In the rows, 128 means zero.
Each path below is one point turned by a fixed rotation once a step. After each direction that follows a path, write how fast that rotation turns it, in deg/step (0 if it stays still).
Each turn is a multiple of 5 degrees from 10 to 175, or 0.
Each row of a path follows its step; steps can be skipped.
Path 1:
step 0: [129 132 122 142 124 130 112 127 128 122 130 121 120 118 126 127 127 133
 130 137 123 134 141 130 136 134 127 131]
step 1: [122 127 127 130 121 138 108 128 124 123 118 122 126 121 127 124 128 129
 120 128 127 131 134 141 133 120 121 129]
step 2: [129 136 129 123 124 128 121 123 130 127 122 121 143 122 128 128 132 129
 125 136 133 130 128 146 134 129 114 122]
step 3: [140 129 135 126 137 133 130 140 130 131 121 128 138 124 128 133 126 132
 129 136 121 125 138 142 131 129 117 124]
step 4: [136 129 123 124 140 131 137 133 122 138 125 130 134 122 126 123 127 131
 121 126 133 134 149 138 129 129 125 134]
step 5: [132 131 130 134 126 116 136 132 129 128 122 125 126 121 125 119 127 128
 130 136 137 137 149 130 133 130 131 130]
step 6: [127 122 127 130 111 129 128 136 130 121 123 130 125 124 129 126 116 133
 129 129 136 128 147 127 134 118 126 130]
step 7: [125 125 116 133 116 124 125 130 126 130 124 128 130 122 137 126 124 139
 129 131 144 126 130 131 128 122 111 124]
step 8: [133 123 124 132 120 123 126 136 128 130 122 135 132 121 137 117 126 135
 136 131 123 123 126 140 121 129 119 113]
step 9: [139 128 122 119 123 130 134 128 127 132 131 127 131 119 138 120 119 140
 131 122 115 132 132 137 123 133 122 129]
Speeds:
[128 127 134 132 130 126 127 133 128 127 123 127 124 127 129 127 129 127
 130 133 125 126 127 126 127 127 128 127] | 145
[130 129 126 130 130 129 129 127 130 129 129 127 126 128 131 123 128 122
 130 126 126 129 132 123 133 128 129 131] | 65
Path 2:
step 0: [132 129 120 133 116 130 130 124 131 132 125 125 126 140 139 129 127 110
 135 132 130 128 139 126 125 127 134 130]
step 1: [126 118 114 127 136 126 134 130 131 132 138 125 129 128 127 126 122 119
 123 134 137 119 125 121 136 121 141 129]
step 2: [137 132 121 122 127 139 134 127 124 121 134 131 129 119 133 128 130 130
 131 136 136 125 136 138 144 129 125 127]
step 3: [125 131 127 126 134 124 135 127 128 125 125 133 128 139 122 118 142 128
 124 129 116 124 134 137 143 125 131 132]
step 4: [121 125 132 113 134 138 126 123 121 126 135 127 134 130 127 135 125 126
 122 110 122 134 131 130 137 132 126 135]
step 5: [125 127 124 119 132 127 127 133 133 136 117 133 125 136 134 124 123 132
 134 117 130 138 131 132 131 120 112 124]
step 6: [116 132 125 144 133 123 120 120 129 138 135 131 123 132 121 137 130 125
 127 121 135 130 135 124 130 125 119 123]
step 7: [128 127 128 128 116 130 129 135 126 135 134 129 135 121 127 134 128 131
 122 127 126 120 127 117 128 112 118 119]
step 8: [135 129 132 130 117 133 122 129 134 127 127 125 129 140 135 129 140 121
 129 135 131 118 144 121 125 128 125 127]
step 9: [127 120 131 123 133 128 133 121 137 137 131 124 141 129 128 122 130 120
 122 133 132 125 131 117 129 124 145 126]
Speeds:
[128 127 126 129 130 134 131 125 127 127 127 125 127 128 130 124 131 132
 125 128 131 126 128 131 127 125 133 131] | 45
[129 124 126 123 121 128 127 124 127 126 129 128 130 126 128 125 129 130
 132 126 130 127 126 131 127 127 125 126] | 135
[125 131 128 130 124 125 132 132 128 128 132 124 126 129 128 131 126 129
 131 128 133 124 129 129 129 125 128 129] | 60
Path 3:
step 0: [138 133 118 130 127 123 128 128 128 124 127 124 127 133 132 115 125 127
 140 117 123 138 124 134 133 121 129 132]
step 1: [116 134 128 125 123 131 141 126 122 128 135 125 127 122 126 120 130 135
 124 132 126 120 129 123 125 141 134 120]
step 2: [134 116 137 126 127 129 126 124 129 126 124 131 133 134 123 117 125 119
 123 127 122 146 126 125 130 120 124 127]
step 3: [127 147 123 129 136 137 132 122 123 133 133 130 134 128 120 126 120 127
 135 130 131 122 131 136 129 135 127 131]
step 4: [129 113 133 124 135 129 130 133 139 128 130 131 130 127 124 126 132 137
 120 132 122 127 125 121 129 132 114 126]
step 5: [121 137 132 125 131 131 129 126 133 130 123 127 128 125 120 133 129 120
 144 123 130 131 125 135 123 112 127 135]
step 6: [126 129 117 133 132 120 135 132 132 126 132 127 129 122 139 125 127 130
 124 140 128 118 127 129 139 128 120 118]
step 7: [119 126 138 123 121 122 125 136 128 120 121 137 131 134 120 129 131 132
 130 119 121 128 119 131 124 122 135 124]
step 8: [124 138 130 143 132 125 118 119 128 130 136 124 125 120 135 123 130 120
 130 138 125 133 133 132 131 130 133 125]
step 9: [134 126 122 133 129 122 135 128 130 126 129 133 132 140 124 121 130 139
 115 114 128 126 123 135 124 131 127 126]
Speeds:
[131 127 131 129 128 127 129 131 130 132 127 129 131 129 134 126 126 127
 124 125 128 129 125 126 126 127 125 126] | 155
[133 130 127 127 129 129 128 125 133 129 126 129 131 127 124 133 130 129
 127 129 131 128 130 127 126 130 123 131] | 55
[128 122 127 128 126 125 129 131 130 127 127 125 128 132 126 128 129 128
 123 129 127 131 130 132 132 128 125 130] | 155
Path 4:
step 0: [134 130 128 118 128 125 127 138 133 120 125 125 134 121 129 123 119 119
 125 138 130 113 126 130 132 125 132 130]
step 1: [127 136 135 128 122 128 126 135 139 126 130 126 134 118 135 128 135 141
 129 129 123 123 126 138 125 126 135 132]
step 2: [119 126 126 121 129 123 132 128 128 130 130 132 126 111 137 129 133 126
 128 138 138 131 127 137 120 133 122 130]
step 3: [141 126 128 126 135 127 126 128 138 118 127 124 126 118 131 128 119 127
 121 127 135 123 130 137 130 135 124 136]
step 4: [133 134 129 129 123 133 132 131 130 127 127 121 128 113 121 122 139 132
 124 123 133 117 123 137 130 130 136 124]
step 5: [123 126 129 130 124 124 140 126 133 123 136 119 133 121 133 126 129 126
 129 145 140 125 123 130 127 125 131 127]
step 6: [142 124 129 123 129 132 131 125 130 121 136 129 133 126 139 131 131 141
 127 133 132 120 137 134 123 132 123 133]
step 7: [136 126 122 117 127 129 129 127 129 134 131 130 127 111 130 122 132 127
 122 126 131 119 124 122 122 137 135 126]
step 8: [128 124 134 130 127 125 123 127 144 130 130 113 137 123 129 123 130 126
 128 130 141 122 127 124 127 131 131 136]
step 9: [135 126 131 128 121 123 127 135 122 123 133 128 135 122 126 127 141 133
 140 131 138 121 133 135 124 131 121 132]
Speeds:
[129 127 128 133 128 125 125 127 129 126 124 127 125 124 124 129 130 126
 129 123 134 129 128 127 129 130 125 129] | 70
Path 5:
step 0: [125 126 135 129 127 119 131 134 131 118 124 152 134 128 136 136 130 126
 130 136 136 136 122 126 123 131 136 123]
step 1: [127 139 124 134 135 121 131 120 123 115 138 125 135 120 124 144 134 130
 115 132 120 126 128 132 130 133 134 121]
step 2: [132 129 122 125 133 130 129 125 133 122 140 116 108 138 122 122 129 128
 129 125 125 127 132 123 128 124 128 110]
step 3: [132 121 127 125 122 123 125 144 139 127 129 133 132 130 130 107 123 134
 124 130 129 134 114 125 123 127 124 118]
step 4: [139 129 120 137 137 124 131 128 131 135 126 127 148 127 118 125 128 131
 123 136 124 121 122 132 119 133 134 139]
step 5: [136 120 122 128 143 133 135 116 136 131 130 130 130 140 122 136 137 127
 138 125 136 130 142 129 133 125 124 129]
step 6: [122 125 124 117 126 128 126 139 127 125 127 132 132 127 130 137 131 138
 132 117 131 144 126 133 133 127 108 120]
step 7: [123 143 118 123 129 129 125 144 115 130 124 116 130 129 124 134 125 125
 128 131 123 125 119 134 115 124 128 132]
step 8: [130 126 129 129 135 131 133 132 130 127 123 127 120 139 136 123 144 110
 132 137 126 122 126 129 129 114 136 134]
step 9: [123 115 135 131 132 116 126 130 134 126 125 136 123 119 133 129 145 132
 129 131 117 137 121 124 140 137 125 130]
Speeds:
[127 132 125 126 124 127 130 131 127 121 130 126 127 129 125 129 128 125
 130 126 128 127 125 129 133 126 130 128] | 65
[130 126 130 124 129 125 127 129 131 130 128 122 124 124 127 128 129 130
 130 124 131 131 130 130 131 130 130 126] | 100
[129 125 126 127 129 135 126 128 128 127 129 126 128 128 129 129 127 125
 133 133 132 128 128 125 128 129 131 125] | 130
[129 132 129 129 127 133 124 128 128 129 131 129 129 131 127 126 135 128
 125 127 128 129 132 130 128 130 131 129] | 110
Path 6:
step 0: [136 117 133 133 133 113 127 137 133 134 125 123 123 124 131 113 131 124
 122 118 123 129 127 126 121 130 128 136]
step 1: [126 132 125 127 122 127 123 117 137 130 138 132 137 129 123 121 135 140
 138 140 131 140 123 131 132 137 128 128]
step 2: [133 125 134 122 136 135 138 130 122 134 112 129 130 125 127 130 141 138
 125 124 130 128 142 132 128 120 123 125]
step 3: [127 138 118 130 128 123 118 128 136 123 125 126 115 126 133 118 133 121
 121 134 138 122 129 134 132 135 139 125]
step 4: [125 128 139 129 121 134 139 131 121 134 130 125 126 131 140 128 132 131
 131 139 115 132 116 136 135 124 122 128]
step 5: [129 130 133 138 134 125 115 118 128 137 122 139 128 126 122 118 131 116
 125 118 120 129 136 129 125 121 126 131]
step 6: [135 136 123 127 126 125 136 126 127 120 131 127 128 139 129 125 134 127
 127 133 132 133 128 130 127 150 112 127]
step 7: [122 119 138 117 139 134 127 128 127 127 117 116 132 124 133 116 128 135
 134 124 121 133 132 129 127 128 135 135]
step 8: [142 121 122 141 131 128 125 123 133 131 133 128 125 122 126 123 137 125
 127 141 142 128 125 138 125 124 132 130]
step 9: [120 137 132 127 113 124 130 133 119 130 122 126 130 127 133 129 143 140
 125 121 128 138 125 133 127 127 126 121]
Speeds:
[127 133 127 133 128 124 126 132 123 131 132 125 128 128 128 128 127 126
 128 126 125 127 125 131 129 124 126 128] | 70
[125 127 127 126 130 127 130 128 126 131 126 125 129 132 127 126 132 127
 128 128 125 126 130 124 123 123 131 130] | 145
[127 132 128 129 133 125 131 125 125 126 127 130 131 131 129 127 124 133
 127 128 129 125 132 130 127 130 129 125] | 90
[127 127 127 130 126 122 125 127 131 126 130 128 130 132 129 128 129 124
 127 135 133 127 131 127 129 128 127 129] | 145
